0: [ 0.4  0.2 -0.3  0.8  0.3 -1.3 -0.1  0.8  0.2 -0.3 -1.5 -0.3 -0.1 -0.6 -0.6 -0.4]
1: [ 0.  -0.2  0.1  0.6  0.6  0.1 -0.2 -0.2  0.9  1.8  0.  -0.5  0.2  2.   0.3 -0.3]
2: [-1.4 -1.   0.5 -0.4 -0.3  0.9  0.3  0.4 -1.  -1.1  1.6 -0.5  0.4 -0.5  0.   1.2]
3: [-2.1 -2.9 -0.4  0.1  0.8  2.6  0.3  0.1 -3.7 -1.8  0.3 -1.   1.6  3.4  2.3 -0.6]
4: [ 0.1 -1.2  0.1 -0.2 -1.5  2.9 -0.1 -0.3  0.4 -1.1  0.9  0.4  0.   0.1  0.   0.1]
5: [-1.9 -1.   0.7 -0.7 -1.2  2.8  0.7  0.5 -1.7 -1.9  0.3  0.6  1.5  0.5  0.3 -0.5]
6: [-1.7 -1.3  1.7 -0.5 -0.2  0.1  0.3  1.4  0.3  0.5 -2.2  0.7  2.2  0.6 -0.3  0. ]
7: [ 1.3 -0.3 -0.2  0.  -0.9  0.5 -0.7 -0.6  0.6 -0.8  0.2 -0.9  0.  -0.9 -0.6 -0.9]
8: [ 2.5  0.   0.3  0.5 -1.  -0.7 -1.6 -1.6  2.9 -0.8 -1.3 -0.4 -0.8 -0.2 -1.2 -0.4]
9: [-0.9  0.1  1.1 -0.4 -0.4 -0.9 -0.2  0.5  0.9  1.4  0.7  0.6 -0.6 -0.5  0.2  0.7]
10: [-1.1  1.  -0.4 -0.6  0.2  0.6 -0.2  1.7 -1.   0.9  1.7  0.3  0.2 -1.5  0.8 -0.7]
11: [-1.  -2.1  2.  -0.4  0.2 -0.7 -0.5  1.3  0.9  0.6 -2.2  0.1  1.8  1.9 -0.7 -0.5]
12: [ 0.5  0.1  1.4 -0.9 -0.4  0.6  0.1 -1.1  0.2 -1.2  0.6  0.  -0.3 -0.5 -0.2  0.6]
13: [-0.9 -0.5  0.8 -1.1 -0.6  0.8  0.9  0.4 -1.3 -0.2  1.7  0.   0.3 -1.3  0.6  0.4]
14: [-1.2  0.1 -1.  -0.1  1.7  0.8  0.1  0.6 -0.3  2.4  2.6 -1.7 -0.4  0.2  1.3  1.1]

[-1.2  0.  -2.4  0.2  1.5 -1.   0.2  0.3 -0.5  1.9  1.2 -0.9 -1.1  1.   2.   0.3] --> 14 1 10 9 0
[ 0.4 -0.9 -0.7  0.8  0.3 -0.1 -0.8  0.2  0.  -0.3 -1.6 -0.1  0.3  1.4 -0.2 -1.1] --> 0 1 7 11 6
[ 0.3 -2.1  1.3 -0.2 -2.1  0.2 -0.2 -0.5 -0.4 -1.9 -0.8  1.   0.2 -0.2 -2.4  0.6] --> 12 4 7 2 0
[ 1.1  0.6  0.1  1.5  1.1 -1.7 -0.8 -0.8  0.8  1.1 -1.2 -0.1  0.   1.7 -0.3 -0.7] --> 1 0 8 7 9
[ 0.8 -0.3  0.6  0.2 -0.5 -1.2 -0.2 -0.7  1.1  0.  -0.9  0.  -0.7  0.  -0.7  0.2] --> 0 7 12 8 9
[-1.8  0.4 -0.9 -0.1  1.1  0.   0.9  1.7 -1.7  1.2  0.1  0.7  0.5  1.2  1.1 -0.5] --> 10 1 14 13 9
[-1.3  0.1 -0.5  0.7  1.3 -0.4  1.1  1.2 -0.9  1.6  0.3 -0.6 -0.4  0.9  1.  -0.5] --> 1 14 10 9 0
[-0.2 -0.3 -1.9  0.8  0.   0.4  0.6  0.  -1.2 -1.8 -0.7 -0.1  0.4  0.   0.3 -1. ] --> 0 7 2 4 5
[ 0.4  0.8 -0.3 -0.2  0.5 -0.3 -1.3 -0.3  1.9  1.8  1.5 -0.6 -1.3 -0.8 -0.3  0.9] --> 9 1 7 14 12
[ 2.   1.3 -0.6 -0.3  0.7 -2.1 -0.6 -1.3  3.6  0.6 -0.3 -0.2 -1.9 -2.  -1.   0.7] --> 8 0 7 9 12
[ 0.4  0.1 -1.1  0.  -0.4  0.3  0.9  0.  -1.7 -0.3  0.3  0.4  0.8  0.1  1.1 -0.6] --> 13 10 2 7 0
[ 0.9  0.5  0.4 -0.4  0.6 -0.1  0.  -0.6  0.3 -1.4  0.4  0.5 -0.2 -0.7 -0.3 -0.2] --> 12 7 0 9 13
[ 0.   0.3 -0.2  0.2  1.2 -1.6  0.7  1.4  0.3  1.7 -0.3  0.9 -0.4 -0.1  0.6  1.2] --> 9 0 1 10 14
[-0.5  1.  -1.5 -0.2  0.2 -0.1  0.2  0.1 -0.4  1.1  0.9  0.1  0.  -0.6  0.2  0.1] --> 10 9 13 0 1
[ 0.2  1.1  0.6 -0.9 -0.2  0.3  2.   0.1 -1.7 -0.9  0.   1.8  0.1 -0.8  0.4  0.7] --> 13 12 2 10 9
[-0.4  0.5  1.5  0.1  0.  -0.2 -0.3  0.4 -1.3  0.4 -0.1  0.7  0.5  1.9 -0.7  0.4] --> 1 9 12 6 0
[-0.3  0.6 -0.8  0.1  0.4  0.3  0.8  0.1 -1.  -1.2  0.   0.7 -1.1  0.   0.2 -0.5] --> 0 12 13 2 7
[-1.7 -0.9  1.6 -0.5 -2.6  1.1  1.3 -1.  -0.8 -2.5 -0.6  0.8  1.1 -0.6 -0.4  0.3] --> 5 12 2 4 13
[-0.6  0.2  0.   0.  -0.8 -0.3  0.   0.4  0.4  1.2 -0.8  0.4  0.3  0.6  0.6 -1.1] --> 1 9 0 6 7
[-0.5 -0.6 -1.6 -0.2  1.   0.7  0.5  0.  -0.7 -1.   0.3 -0.1 -0.5  0.8  0.2 -0.7] --> 2 7 0 1 4
[-1.1 -0.5 -1.3  0.4  0.6  0.   0.7  1.1 -1.1  0.5 -0.6 -0.5  1.   0.2  1.  -0.3] --> 0 10 1 2 13
[ 1.4 -0.1 -0.5 -1.   1.4 -0.6  1.9  0.1 -1.6  0.   0.4  0.6  0.4  0.   0.5 -0.4] --> 13 0 12 10 2
[-1.4  0.6 -0.2 -0.3  0.3  1.1 -0.6  0.5  0.2  1.5  3.2 -1.7 -0.4 -0.9  1.4  0.8] --> 14 10 13 2 9
[-0.4  0.5  1.4  0.4 -0.1  0.1  0.3 -0.1 -1.1 -0.2 -1.2  1.4  1.1  2.3 -0.4  0.2] --> 6 1 11 0 12
[ 0.6 -0.1 -1.3  0.3  0.2  0.3  0.7 -0.4 -1.2 -1.6 -1.3  0.9 -0.2 -0.6 -0.1 -0.9] --> 0 7 12 4 13
